[[ 0.17  4.81 -0.94  0.64 -1.16 -2.30  1.48]
 [ 0.44 -3.30 -2.44  1.22  0.09 -3.62 -0.61]
 [ 0.80 -0.45 -2.67  1.87  0.25 -4.57 -0.24]
 [ 1.95  0.80  1.37  1.27  4.53  1.11 -1.65]
 [ 2.12  1.28  0.63  1.75  4.56 -0.22 -1.60]
 [ 0.04  1.30 -2.71  1.15 -1.62 -4.40  1.19]
 [-0.49 -0.80 -2.72  0.61 -2.48 -4.07  1.05]
 [ 1.71 -1.17  1.04  1.23  4.59  0.78 -2.06]
 [-0.44 -2.68 -2.76  0.90 -1.65 -3.82  0.13]
 [ 1.56 -2.75  0.23  1.57  4.00 -0.26 -2.09]
 [ 1.60 -1.37 -1.66  2.30  2.64 -3.37 -1.33]]
=>
[[ 1.48 -2.30 -1.16  0.64 -0.94  4.81  0.17]
 [-0.61 -3.62  0.09  1.22 -2.44 -3.30  0.44]
 [-0.24 -4.57  0.25  1.87 -2.67 -0.45  0.80]
 [-1.65  1.11  4.53  1.27  1.37  0.80  1.95]
 [-1.60 -0.22  4.56  1.75  0.63  1.28  2.12]
 [ 1.19 -4.40 -1.62  1.15 -2.71  1.30  0.04]
 [ 1.05 -4.07 -2.48  0.61 -2.72 -0.80 -0.49]
 [-2.06  0.78  4.59  1.23  1.04 -1.17  1.71]
 [ 0.13 -3.82 -1.65  0.90 -2.76 -2.68 -0.44]
 [-2.09 -0.26  4.00  1.57  0.23 -2.75  1.56]
 [-1.33 -3.37  2.64  2.30 -1.66 -1.37  1.60]]

[[ 1.57 -4.74  2.36 -0.23 -2.17 -3.07 -3.67 -2.85 -2.49  1.73  2.42 -0.29
   0.12 -2.53  3.89]
 [-1.63  0.59 -0.83 -1.90  2.25 -4.77  0.66  1.79  3.64 -0.59 -0.73 -3.80
   2.79 -1.01 -1.23]]
=>
[[ 3.89 -2.53  0.12 -0.29  2.42  1.73 -2.49 -2.85 -3.67 -3.07 -2.17 -0.23
   2.36 -4.74  1.57]
 [-1.23 -1.01  2.79 -3.80 -0.73 -0.59  3.64  1.79  0.66 -4.77  2.25 -1.90
  -0.83  0.59 -1.63]]

[[ 1.77  2.08  0.62 -1.30 -1.80]
 [-0.55 -1.14 -1.59  6.28  4.49]
 [ 1.13  3.17  3.73  5.43  0.13]
 [ 1.38 -1.02  1.11 -2.31  1.21]
 [ 1.63 -3.45 -4.37 -3.71  3.53]
 [ 0.98  5.19  4.47  0.65 -0.51]
 [-1.99 -0.63 -1.08  1.39  1.39]
 [ 4.78  2.50  2.47 -0.84  2.93]
 [ 3.86  1.56 -2.71 -1.96  1.64]]
=>
[[-1.80 -1.30  0.62  2.08  1.77]
 [ 4.49  6.28 -1.59 -1.14 -0.55]
 [ 0.13  5.43  3.73  3.17  1.13]
 [ 1.21 -2.31  1.11 -1.02  1.38]
 [ 3.53 -3.71 -4.37 -3.45  1.63]
 [-0.51  0.65  4.47  5.19  0.98]
 [ 1.39  1.39 -1.08 -0.63 -1.99]
 [ 2.93 -0.84  2.47  2.50  4.78]
 [ 1.64 -1.96 -2.71  1.56  3.86]]

[[ 5.13  3.68 -0.36 -1.80  0.67  1.42  0.45 -2.39  2.86 -0.18 -1.59]
 [-0.36 -2.86  1.14  3.79 -3.73 -0.54 -0.20  1.27 -1.70 -1.02 -2.95]
 [ 2.05 -0.20 -0.25  1.84  0.16  0.82  1.27  2.24 -1.00  1.55 -0.47]]
=>
[[-1.59 -0.18  2.86 -2.39  0.45  1.42  0.67 -1.80 -0.36  3.68  5.13]
 [-2.95 -1.02 -1.70  1.27 -0.20 -0.54 -3.73  3.79  1.14 -2.86 -0.36]
 [-0.47  1.55 -1.00  2.24  1.27  0.82  0.16  1.84 -0.25 -0.20  2.05]]

[[-0.78  0.31  5.28 -1.20 -0.09 -1.47 -0.30]
 [-0.33 -0.67 -1.36 -0.23 -0.41  1.02 -1.29]
 [-1.26 -0.53  0.29 -0.26 -0.65  0.01 -0.52]
 [-0.12 -0.28 -1.47  0.21 -0.17  0.49 -0.14]
 [-0.11  0.51 -2.43  0.23  0.40  0.24  0.18]
 [-0.74  0.23 -0.57 -0.16  0.00 -0.20  0.06]
 [-1.18  0.03 -2.52  0.11 -0.21  0.16  0.19]
 [-0.40  0.37  1.46 -0.07  0.07 -0.90  0.70]]
=>
[[-0.30 -1.47 -0.09 -1.20  5.28  0.31 -0.78]
 [-1.29  1.02 -0.41 -0.23 -1.36 -0.67 -0.33]
 [-0.52  0.01 -0.65 -0.26  0.29 -0.53 -1.26]
 [-0.14  0.49 -0.17  0.21 -1.47 -0.28 -0.12]
 [ 0.18  0.24  0.40  0.23 -2.43  0.51 -0.11]
 [ 0.06 -0.20  0.00 -0.16 -0.57  0.23 -0.74]
 [ 0.19  0.16 -0.21  0.11 -2.52  0.03 -1.18]
 [ 0.70 -0.90  0.07 -0.07  1.46  0.37 -0.40]]

[[-1.88  3.54  1.90 -5.46  0.67  1.66 -3.79 -4.05  2.16 -4.90 -0.04  2.68]
 [ 0.22 -1.97 -1.41  0.58 -0.56 -0.57  1.15  0.60  0.20 -0.13 -0.31 -0.73]
 [ 0.88 -2.53 -3.09  1.88 -1.19 -3.32  1.50  0.13  1.69 -0.34 -2.91 -0.15]
 [-0.77  0.05  0.35 -0.95  0.27  1.42 -0.08  0.36 -0.64 -0.19  1.27 -0.32]
 [-0.08 -0.45  0.15 -0.08  0.07  0.74  0.07  1.10 -0.97  0.67  0.73 -0.75]
 [-0.86 -1.20 -2.36  2.75 -1.52 -2.60  0.63  1.22 -1.36  3.28 -1.86 -2.08]
 [-0.47  1.15  1.03 -1.93  0.33  1.03 -0.99 -1.81  0.87 -2.00  0.57  1.03]]
=>
[[ 2.68 -0.04 -4.90  2.16 -4.05 -3.79  1.66  0.67 -5.46  1.90  3.54 -1.88]
 [-0.73 -0.31 -0.13  0.20  0.60  1.15 -0.57 -0.56  0.58 -1.41 -1.97  0.22]
 [-0.15 -2.91 -0.34  1.69  0.13  1.50 -3.32 -1.19  1.88 -3.09 -2.53  0.88]
 [-0.32  1.27 -0.19 -0.64  0.36 -0.08  1.42  0.27 -0.95  0.35  0.05 -0.77]
 [-0.75  0.73  0.67 -0.97  1.10  0.07  0.74  0.07 -0.08  0.15 -0.45 -0.08]
 [-2.08 -1.86  3.28 -1.36  1.22  0.63 -2.60 -1.52  2.75 -2.36 -1.20 -0.86]
 [ 1.03  0.57 -2.00  0.87 -1.81 -0.99  1.03  0.33 -1.93  1.03  1.15 -0.47]]

[[-2.22 -0.41 -2.11 -2.09  2.63 -1.84]
 [-1.92  2.28 -0.90 -2.10 -3.36 -2.26]
 [ 4.91 -4.35  5.31  5.13 -0.39  5.86]]
=>
[[-1.84  2.63 -2.09 -2.11 -0.41 -2.22]
 [-2.26 -3.36 -2.10 -0.90  2.28 -1.92]
 [ 5.86 -0.39  5.13  5.31 -4.35  4.91]]
